Rotation paths and how fast each direction turns (degrees each step)
Each turn is a multiple of 5 degrees from 10 to 175, or 0.
Each row of a path follows its step; steps can be skipped.
Path 1:
step 1: [ 2.97  0.43  0.24 -2.88 -0.57 -0.47 -0.69  0.95 -0.89  0.17  1.21  1.22
 -0.19 -2.06  1.64 -0.11 -0.16 -0.29  0.24 -1.50 -0.37 -0.22  2.03 -0.24
  1.75 -0.22  0.69 -0.59  1.33 -0.64  2.24 -0.32 -0.79 -0.55 -1.06 -0.31
 -1.43  0.09  1.48 -0.96  0.60  0.32  0.13  1.05  0.72  0.70 -1.76 -0.64
 -0.64  1.95 -0.21  1.39  0.13  0.98 -1.89 -1.62 -2.15  0.48 -1.84  1.19
 -0.87  0.50  0.87  0.09  0.39 -0.79 -1.37  0.06]
step 2: [-0.44  1.15  1.18  0.00 -1.08  1.15 -0.27  0.85 -0.55 -0.67  0.28  0.91
 -2.13 -0.47  0.41 -1.01  0.50 -1.67  1.20 -1.84  0.95 -1.30 -0.36 -2.23
  0.34 -0.04 -0.37 -0.65 -0.69 -0.21  0.73 -0.40 -0.74  0.18  1.58 -2.32
  0.92 -0.34  0.96 -2.41  0.92  1.22  1.77  0.39 -0.26 -0.49  0.40 -2.42
  0.98  0.98 -1.88 -0.68  0.48  0.08  0.02 -0.89  1.56 -0.90 -1.01  0.39
  1.22 -1.83  1.49  0.76 -2.14  0.97 -1.20 -1.64]
step 3: [-0.95 -0.42  0.01  0.71 -0.62  1.07 -0.65  0.74 -0.13 -1.35 -1.05  1.45
 -1.75  0.02  1.53  0.44 -0.41  0.51  2.52 -0.17  0.48 -1.03  0.37  1.23
 -2.18  0.33 -0.76  1.15 -1.26  0.10 -1.07  0.79 -0.76 -0.50  2.41 -1.98
 -2.21  0.98  0.56  2.05 -0.36 -1.20  0.62 -0.53  1.16 -0.46 -0.95 -2.14
  0.57 -0.06  0.13  1.15 -0.93 -2.23  0.65  0.38 -1.16 -0.43  1.93 -0.21
 -0.72  1.12  1.00  0.96 -2.24  0.00  0.42 -0.64]
step 5: [ 0.11  0.56  1.11 -0.98 -0.76 -0.31  0.89 -0.80 -0.57  2.29 -0.70  0.25
  0.68  1.35 -0.12 -1.37 -0.45 -1.47 -1.20  0.13  1.42  0.49 -0.84 -2.64
  0.50  0.44 -1.30 -0.45 -0.75 -0.43  1.03  0.78  2.10 -2.02  1.61 -1.52
 -0.65 -2.16 -1.58 -0.25 -0.73  1.34 -0.52 -0.36 -0.65  0.52  0.43  0.63
  1.47  0.67  1.09  0.68 -2.16  1.43  0.17  0.83 -0.26 -0.19 -0.42 -0.64
 -0.74 -1.84  0.01 -0.58 -2.10  2.26  1.29  0.83]
step 7: [ 1.97  0.06  0.43 -0.11  1.21  0.65  0.16  1.13  0.03 -0.29  0.36 -0.74
  0.21  0.34  1.59  0.01  0.41 -1.55 -0.79  2.69 -1.94  0.04  1.61  0.62
  1.23 -0.93  0.54 -0.04 -2.04 -0.37  0.54 -1.15 -0.27  1.05  0.62  0.23
  0.76  1.76  1.15  0.05  0.69  0.80 -0.36  3.32 -1.30  0.04  0.32 -0.98
  0.20  1.10 -0.02  0.08 -2.00 -0.23 -0.04 -0.59 -0.44 -1.21 -0.43  2.72
  1.72 -1.01  1.49 -0.72  0.05  0.58 -2.69 -0.12]
step 8: [-0.40  2.20 -0.48  0.42 -0.66  2.63 -0.12 -0.32  0.71 -0.08  1.10  0.23
 -1.36  0.61 -0.06 -0.95 -1.39 -0.77  1.87  0.08  0.39  0.01  3.30 -0.55
  0.51  0.22 -1.41 -0.23  0.34 -0.57  0.18 -0.46  1.72 -0.65  2.06  0.86
 -1.47  1.12 -0.92  0.01  1.71  0.12  0.17  1.04  0.06  0.63  0.43 -1.08
  2.23  2.21  0.84 -1.21  0.44  0.84  0.74  0.47 -1.59 -0.42 -0.44 -0.40
 -0.05 -1.48  0.46  1.89 -0.94 -1.17 -1.30  1.82]
step 9: [ 1.48  0.37 -0.71  1.21  0.08  1.23 -1.60 -0.10 -2.22 -1.00  2.06  1.43
 -0.65  0.09 -0.15  1.73  0.84  0.86  0.25 -0.42 -0.20 -2.10 -1.31  0.16
 -0.64 -0.33 -2.65  1.77 -1.05 -0.57  0.14 -2.50 -0.36  1.19  1.26 -0.89
 -1.76 -0.06 -0.99 -0.58  0.15  1.13  0.96 -2.64  0.38 -0.08 -0.16 -1.67
  0.01  0.79 -0.48 -0.54  0.92  0.56 -0.64 -0.70 -2.09  1.25  0.63 -0.76
 -1.10 -0.12  0.36 -1.36  0.26 -0.85 -0.73  1.14]
step 11: [ 0.49  2.09 -0.74 -1.36 -0.53 -0.11  1.42 -0.80 -0.48 -1.07  0.55  2.99
 -0.01 -0.86  0.32 -2.16  0.29 -1.68  0.24  0.35  0.53  0.42  0.98  0.13
 -0.28 -0.70  0.36  2.05  0.96 -0.43  0.37  2.08 -0.48 -1.40  1.23  1.65
 -1.90 -0.90 -0.53  1.78 -0.34  0.97 -2.19  0.89  1.27  0.96 -0.55 -1.38
 -1.17 -0.87 -0.39 -0.41 -0.62  2.30  0.26 -0.44  0.79  0.81  0.20 -0.93
 -0.38 -0.99  0.40  1.28 -0.99  1.45  1.61 -0.95]
step 12: [ 1.46 -0.47 -2.69 -0.01 -0.51 -0.71 -0.36  0.79 -1.08 -1.59  0.78 -0.71
  0.63  0.31  2.83  0.37  1.07  0.05  1.23  2.38 -0.92 -0.71  0.10 -1.62
  1.24 -0.23 -1.08 -0.42 -0.33  0.25 -0.13 -1.15 -0.37 -0.61 -1.05 -0.97
 -1.21 -1.36 -0.43  0.57 -0.24  2.38 -0.51 -0.19  0.74 -0.12 -2.18  0.57
 -1.07  1.72 -1.91  0.71 -0.25 -0.03  0.84  0.13  0.04 -0.18 -1.10 -0.43
 -0.03 -1.11  1.49 -0.67 -0.85  3.24  0.64 -1.10]
Directions:
[-0.28  0.03 -0.09 -0.42 -0.39  0.15  0.18 -0.38 -0.35 -0.17  0.20  0.16
 -0.10  0.00  0.22  0.37  0.07  0.32 -0.23 -0.16 -0.08 -0.75 -0.42 -0.27
 -0.29  0.33  0.20 -0.42 -0.03  0.04 -0.11 -0.20  0.02 -0.12 -0.14  0.42
 -0.31 -0.07  0.18 -0.02 -0.04  0.18 -0.04  0.83 -0.01  0.14  0.45 -0.30
  0.21 -0.38 -0.14  0.02 -0.01 -0.01  0.47 -0.44 -0.32  0.01 -0.21 -0.27
 -0.32  0.20  0.04  0.36  0.37  0.11 -0.24 -0.08]
40
[-0.04  0.22  0.14 -0.14  0.20 -0.12  0.26  0.54  0.35  0.20 -0.01  0.04
 -0.31 -0.50 -0.26 -0.15 -0.27  0.34  0.00 -0.03  0.30  0.12 -0.25 -0.04
 -0.23 -0.53  0.52 -0.49 -0.11 -0.13  0.30 -0.15 -0.40 -0.14  0.11 -0.12
 -0.29  0.08 -0.10  0.10  0.27 -0.29  0.01  0.16 -0.10 -0.02  0.11 -0.56
 -0.43 -0.15 -0.07 -0.45 -0.11  0.35  0.17 -0.01  0.06 -0.47  0.28 -0.35
  0.22  0.12  0.20 -0.80  0.09  0.37 -0.04 -0.15]
85
[-0.25  0.09 -0.18  0.21 -0.31  0.85 -0.24  0.40  0.02  0.87  0.13 -0.37
 -0.52  0.23 -0.35 -0.07 -0.09 -0.17  0.05  0.06 -0.20  0.39  0.17 -0.20
  0.09  0.32  0.26  0.26  0.08  0.32  0.11 -0.15  0.15 -0.23  0.24 -0.18
 -0.20 -0.15  0.40 -0.19 -0.33  0.19 -0.23  0.34 -0.19  0.12  0.06  0.13
 -0.01 -0.52  0.25  0.38  0.18  0.16  0.14  0.15  0.27  0.10  0.46 -0.24
 -0.08 -0.15  0.15  0.06 -0.03 -0.06  0.02 -0.43]
135
[-0.08  0.13  0.35 -0.23 -0.08 -0.36 -0.15  0.06  0.26  0.27  0.33  0.44
  0.37  0.22  0.05 -0.18  0.41 -0.11 -0.12  0.31 -0.13  0.25 -0.34  0.10
  0.22 -0.19  0.37 -0.04  0.30  0.56  0.00  0.37  0.91 -0.11 -0.13  0.18
 -0.05 -0.12  0.02  0.23 -0.86  0.27  0.07 -0.24  0.16  0.36  0.37 -0.21
 -0.08  0.27 -0.37 -0.06 -0.14  0.20 -0.17 -0.11 -0.12  0.15  0.15 -0.11
 -0.10  0.39  0.02 -0.32  0.11  0.13  0.20 -0.11]
65
[ 0.27  0.49 -0.14 -0.05 -0.49 -0.17 -0.14 -0.17  0.22  0.04 -0.12 -0.32
 -0.45 -0.19 -0.25  0.30  0.14 -0.48  0.14  0.25 -0.21 -0.07 -0.29  0.42
 -0.28 -0.20  0.11  0.02  0.23 -0.15  0.20  0.01 -0.08  0.25  0.16  0.16
  0.14  0.09 -0.28  0.15 -0.03  0.57  0.35 -0.02 -0.55  0.20 -0.22  0.00
 -0.15  0.21  0.07 -0.11  0.11  0.33 -0.10 -0.25 -0.64 -0.17  0.00 -0.26
  0.41 -0.30 -0.19  0.18  0.33 -0.89 -0.05 -0.07]
40
[ 0.06 -0.18 -0.49  0.08  0.42 -0.13 -0.15 -0.13 -0.24 -0.09  0.56  0.31
  0.05  0.14 -0.18 -0.10  0.34  0.00 -0.69  0.28 -0.11  0.14 -0.35  0.00
 -0.31 -0.55  0.06  0.24  0.00  0.18  0.16 -0.14 -0.43  0.05 -0.09 -0.27
 -0.13  0.13  0.52 -0.43 -0.18  0.02  0.17 -0.08 -0.40 -0.58  0.18 -0.07
  0.09  0.23 -0.12  0.02  0.43  0.32 -0.27 -0.01  0.20 -0.22  0.06 -0.04
  0.18 -0.30  0.32  0.64  0.36  0.32  0.14  0.13]
145
[ 0.04 -0.18  0.24 -0.26 -0.28 -0.03 -0.27  0.17  0.19  0.29  0.37  0.04
 -0.35 -0.63  0.04  0.37  0.46 -0.34 -0.60  0.49  0.09 -0.21  0.34 -0.08
  0.24  0.02 -0.08 -0.19  0.01  0.05 -0.32  0.56 -0.15 -0.39 -0.04  0.31
  0.23 -0.30  0.13  0.11  0.57 -0.28 -0.16  0.22  0.13 -0.28 -0.36  0.20
 -0.03  0.36 -0.55 -0.03 -0.01 -0.20  0.17 -0.45  0.26  0.12  0.32  0.11
 -0.01 -0.37  0.11 -0.05 -0.19 -0.06  0.13 -0.16]
70
